A single turn carries every row of the set below to another of its rows. Some are shown first; where does it send the rows asked next?
q_252: [ -4  11  12  -1 -36 -12  -3   6  20  -7   1  -7 -10  13  -5  -1  -5  -6
  17 -22  -8  -7  28  -6 -10  -5   3 -10  31  -3]
q_709: [ 13   1  -7   3  -3   4   5  11 -20 -20  -5 -14  30  -1  -2 -16  -8 -11
  20 -16  10   0  -9 -18  -7 -11  -4  11   1   0]
q_401: [ -1   6  18   1  -1 -17   6   7  18 -20   7  -7  16  22 -17 -19  -8 -13
  -1 -22   8   1  -5  15  -2  10  -9   9  21   4]
q_17: [ -8  12   6  -4  16 -10   9  13  -4   7   1 -11  14  22 -26  -5   0   2
  24 -13  -4 -10  29 -23   2   2   2  -4  25  18]
q_335: [ -6  12  -2  -1   9   9   5   5  -3   2   8  -9  11  12 -14  -2   3  -1
  16 -25  -5 -22  19 -24   8 -16  15   5  13  27]
q_452: [ -5   0 -12 -18 -10  21   9 -14  11   5  -4 -11  -6  -6   3  -4  -2  -5
 -12 -18  -9  -9  -3 -13 -20  10   3 -16  12 -26]
q_946: [ 14  -2 -10  13   5   7   2  12 -15 -19  -4 -10  26   5  -4 -14  -8 -11
  19 -15  19   0  -9 -24  -5   1 -13  11   4   3]
q_614: [ 13   2   4   0  -6  -5   5  19 -18 -16  -2 -18  33   5  -4 -14 -12  -6
  24 -11   7   6  -5 -18 -10  -7 -10   8   6  -7]
q_449: [  6   3   8  15 -23  -8  -2   1  14  -3   2   2 -20  18  -5   0   3  -1
  12 -22  11  -7  30 -15  -3  15  -2 -11  34   2]
q_391: [ -3  13   9  -9   5  -5  11   9 -13   7   6 -12  14  13 -18  -5   6   7
  20 -17  -8 -12  27 -20   4 -13  17  -1  16  17]
q_235: [  2   5 -10  12 -14  -2   2 -12   5 -13 -15   4 -24   3 -11  -8  10 -15
  12 -27  12 -12  27  -9   0   9   7 -11  27  10]
q_631: [  9   1   2   2  -6 -11   6  -8   2 -24   8   3  11  12  -9 -29  15  -3
  -8 -21   6   0  -2  11   4   0   8  12   6   9]
q_143: [ 14  -1   1  10   2  -3   3  20 -13 -14   0 -14  29  12  -6 -12 -13  -7
  23 -10  16   5  -5 -23  -9   5 -19   8   9  -4]
q_270: [-11  12  -5   4  19   5   3   9   5   2   3  -8  11  19 -22  -3  -1  -6
  20 -21  -1 -20  21 -26   5  -2   0   2  21  27]
q_899: [  4   5   5 -16  -3  18  14  -6   8   5  -5 -14  -4   5  -8   7  -5   1
 -12 -13 -12 -10   4 -10 -21  20   9 -18  12 -31]
q_281: [  0   3 -11 -16  -5  22  10 -11  14   0  -7 -10   0   3  -5   0   0  -1
 -14 -15 -20 -13   2 -14 -19  15   6 -14   9 -26]
q_608: [ -8  13  -6  -4 -27  -5   0  -7  11 -17 -15  -5 -13  -2 -10 -10   2 -19
  18 -26  -6 -12  26   0  -6 -10  12  -9  25   4]
q_803: [  5   9   0 -17 -15 -13 -31   0  -9  -8  -8  -1  18  18 -15 -13 -12  12
  18  -3   5 -11  -6 -30   5   5  -8  -7  15   7]
q_965: [  5   4   9  14   1  -6  -1   1  16 -23  17   2   7  20 -12 -18   3  -7
  -7 -20  15  -2  -7   8   0   7  -1  14  10  10]
q_907: [ -9   1 -21  -8   0  18   0 -13  16   0  -2  -5 -10   0  -4  -6   2  -6
  -9  -8  -6  -5   1 -18 -25  19  -3 -16  10 -25]
q_945: [  2  18   4 -17 -11  -8 -32  -1 -16 -15  -8  -3  10   9 -21  -8 -14   4
  22  -1  11 -13  -9 -20   0  -5   8  -5   6   7]
q_20: [ -7   4  -5  -7   3  10   3  -6  10   4   1  -7 -14   3 -10   0  -2  -3
  -4  -1   1   1   4 -12 -30  23   0 -20  12 -32]
q_994: [ -3   4   5 -18  -7  13  10  -6   5   8   0 -14 -10  -3  -4   3  -7  -3
  -7 -11  -3  -3   1  -7 -26  14   6 -20  14 -34]
q_603: [  0   7  -1  -8   7  16   8  -6   9   0  -5  -9 -10   8 -17   7  -3  -2
  -8  -4  -6  -6   6 -11 -26  26   7 -18   9 -31]
q_971: [  3   3  12 -11  -8 -22  13  -2   4 -20  -2  -7  21  13 -14 -30   5  -8
  -2 -23  -1   4   0  17   1   3  -1   7  17   2]
q_948: [  9   6   2 -15 -10  -3 -23  -4 -11  -3 -14  -4  15  15 -12 -10 -17   5
  13 -17  16 -18 -11 -29  14  12 -10  -8  21  14]
q_387: [  7  14   7 -15  -5   1 -24  -5 -19 -10 -15  -5   7   5 -18  -5 -20  -4
  17 -15  22 -20 -15 -19   8   2   5  -6  13  13]
q_706: [ -3   5 -17  -8   5  21   3 -10  16  -5  -6  -5  -7   6 -13   0   3  -4
 -10  -5 -14 -10   5 -15 -24  21   5 -14   5 -26]

q_948 -> q_803
q_335 -> q_270
q_614 -> q_709
Now these:
q_603 -> q_899
q_20 -> q_994
q_608 -> q_235
q_401 -> q_971

